In the rows, zero is written as 128.
A single turn carries every row of the set below to another of its rows. Some are shown first; where does it send the rows asked next?
luvun: [131 127 112 144 133 128 144  99 117 104  93 144 131 127  86 115 149 124
 124 121  99]
kegib: [140 171 126 118 155 129 149 109 122 113 121 146 139 153 110 128 145 128
 153 126 118]
safa: [128 127  89 130 139 116 142 121 117 138  90 167 139 154 119 126 140 142
 108 123 111]
Pasov: [166 159 113 125 128 128 111 109 119 133 120 146 128 140  74 137 126 121
 145 133 110]
Sif: [105 136 130 134 142 128 130 136 124 111 118 145 123 155  96 124 150 122
 129 116 130]
zat: [137 134 113 127 124 127 154 105 107 147 108 129 118 124 122 130 130 148
 116 139 106]
Dobu: [121 165 102 137 128 142 134 139 127 129 103 132 135 148  73 134 134 126
 159 126  86]
Rele: [126 155 101 114 142 141 125 136 115 137 132 150 135 158 113 141 130 132
 128 122  71]
pido: [115 151 112 115 125 117 147 138 116 119 104 135 140 168  79 148 127 113
 134  91 108]
defuv: [135 138  99 114 139 138 149 140 113 127 145 146 133 171 103 136 134 128
 149 129 115]
Bov: [140 155  82 130 122 125 109 138 131 122 141 139 132 148  88 130 144 126
 132 126 121]
kep: [139 136 103 136 116 133 151 110 115 132  73 145 136 133  86 130 134 126
 122 125  83]
gusis: [139 131 110 132 106 107 146  84 113 139  93 140 127 141  93 133 120 129
 146 125 107]
samu: [131 146  97 140 134 113 141  83 112 120 103 117 135 124 108 111 147 136
 138 124 115]
robag: [128 134  99 124 142 124  93 126 108 113 121 123 146 144  95 133 146 108
 122 115 114]
reser: [128 148  95 116 111 114 134 142 125 126 108 132 155 164 101 154 140 109
 144 130 131]
vopim: [133 155 108 115 128  95 127 129  97 145 126 137 114 134  94 117 114 129
 134 101 101]
Duve: [139 130 102 123 142  95 133  94 103 126 119 115 143 145  96 148 120 107
 132 118  92]
dopu: [128 140  97 127 129 133 131 124 117 124 128 141 131 144 103 132 132 129
 137 123 162]
Zufa: [134 137  95 126 134 144 106 133 103 154  96 148 138 170 108 128 137 116
 131 128 113]
sorup: [137 142 101 121 137  98 153 110 107 141 125 123 124 147 100 144 114 124
 105 104  95]
Pivi: [120 166  96 130 115 134 147 124 137 123 121 148 134 141  95 143 126 136
 160 127 130]
tabud: [150 165 121 114 128 123 132 131 116 142  94 136 135 146 109 143 136 122
 111 129 140]
Kel: [137 125 106 134 139 141 145 107 105 129  85 149 137 136 116 117 147 129
 111 130  96]
tini: [119 120 110 139 149 113 140 118 129  99 110 145 140 125  95 131 146 138
 138 138  99]
Fizat: [120 164 110 113 130  86 119 128 110 137 112 133 137 128 124 125 128 124
 137 119  98]
sefi: [130 142 118 109 142  97 128 122  89 130 122 126 137 138 107 123 119 115
 160 116 103]
Dulan: [127 154  94 125 146  95 137 100 121 128 126 122 143 138 120 142 132 125
 114 119  82]
vod: [147 130  79 137 131 123 143 126 108 136  83 132 142 137  67 134 125 138
 137 122  97]
vamag: [139 145  86 123 125 148 121 124 114 145 122 147 142 144 111 144 122 132
 156 147 130]

Kel turns into luvun
reser turns into defuv
Now find these:
Fizat turns into sefi
Dobu turns into Zufa
Pasov turns into tabud
tini turns into vod
zat turns into samu
Rele turns into robag
vamag turns into dopu
sorup turns into Dulan

A single turn carries every row of the set below to another of its rows. Some are shown first; where does it send the rows asked next?
Tigen: [127 148 123 140 101 140 149 151 126 114 118 130 134 115 129]
dupo: [129 124 152 117 121 149 105 115 113 117 113 133 112 133 143]
suze: [138 142 137 139 129 130 115 144 134 133 152 133 149 122 139]
Mosu: [154 112 139 108 119 132 130 142 124 133 140 126 114 155 122]
Tiru: [144 114 134 120 118 130 121 132 142 146 121 116 159 135 110]
rugo: [137 135 111 119 103 148 125 141 106 124 122 104 133 124 132]
rap: [111 141 131 100 129 149 123 106 116 129 116 140 116 126 102]
rure: [135 132 146 106 131 139 103 120 155 128 120 111 120 142 109]
det: [120 129 111 110 118 132 131 121 108 161 122 139 122 135 122]
Butif: [103 139 129 102 134 157 128 109 133 134 125 126 129 111 121]
Vural: [120 122 136 140 108 150 127 134 149 145 113 105 117 140 104]
Rul: [143 130 115 123 117 128 116 127 112 137 143 143 137 156 122]
livo: [128 155 150 148 107 123 116 127 134 123 112 116 140 139 113]
nenaz: [107 149 159 126 126 148 138 130 148 126 138 132 125 139  96]
padan: [101 155 152 108 120 147 127 133 115 136 133 134 102 127 125]
dobap: [129 133 146 133 117 130 135 147 117 155 130 127 100 130 137]
Vuz: [130 148 158 133 133 138 117 107 120 109 141 108 129 126 126]
sala: [126 126 126 100 122 127 140 107 120 145 117 129 129 143 140]
Paba: [136 141 137 109 119 129 123 114 112 111 148 129 147 144 146]
Kopas: [150 127 124 139 107 143 112 151 115 125 133 109 131 121 116]
dav: [114 158 141  98 117 123 141 115 126 134 118 130 138 152 138]
fibe: [101 158 119 112 117 154 122 130 125 128 121 114 137 106 125]
sizom: [127 163 117 153 115 129 142 128 127 127 121 122 123 132  99]
nafu: [103 131 124 106 129 156 129 119 145 133 125 118 134 108 121]
nat: [157 118 127 112 117 136 130 138 115 133 143 137 123 156 127]
guz: [137 139 142 128 111 144 150 131 101 110 140 110 110 139 121]
pobep: [119 159 150 121 113 141 115 130 129 103 115 153 132 133 128]
valu: [134 127 135  92 122 152 140 140 117 126 149 130 124 149 118]
lenil: [118 156 147 119 118 159 133 152 130 115 144 135 122 139  99]
rarab: [125 124 132  98 120 123 127 106 133 136 109 123 131 142 139]
Pekal: [107 160 150 126 128 147 135 126 147 125 134 140 132 127  98]
gopu: [126 120 135 123 128 146 138 134 140 117 121 151 146 113 138]
dur: [137 121 139 109 127 132 131 131 140 153 121 100 120 127 104]
tedak: [122 135 150 133 125 139 165 126 127 133 124 115 115 120 122]
kero: [113 145 122 107 122 130 136 139 120 151 144 130 137 119 146]
dos: [151 140 125 142 107 144 112 143 112 122 134 109 122 130 117]
sisik: [126 131 128 130 121 138 113 134 168 138 112 123 137 138 120]
bovi: [121 159 132 123 130 138 131 120 140 113 121 150 140 132  99]
Luza: [138 113 153 127 111 147 111 116 134 125 121 108 138 151 104]
zame: [144 146 122 140 116 140 115 122 106 120 147 112 115 147 104]
dula: [127 166 146 154 105 132 124 133 133 126 116 116 130 134 109]
miba: [135 160 145 132  96 121 129 137 121 121 111 129 138 159 129]

rap turns into bovi
fibe turns into lenil
Now find these:
dos turns into nat
gopu turns into tedak
rure turns into sisik
nafu turns into nenaz
Paba turns into kero

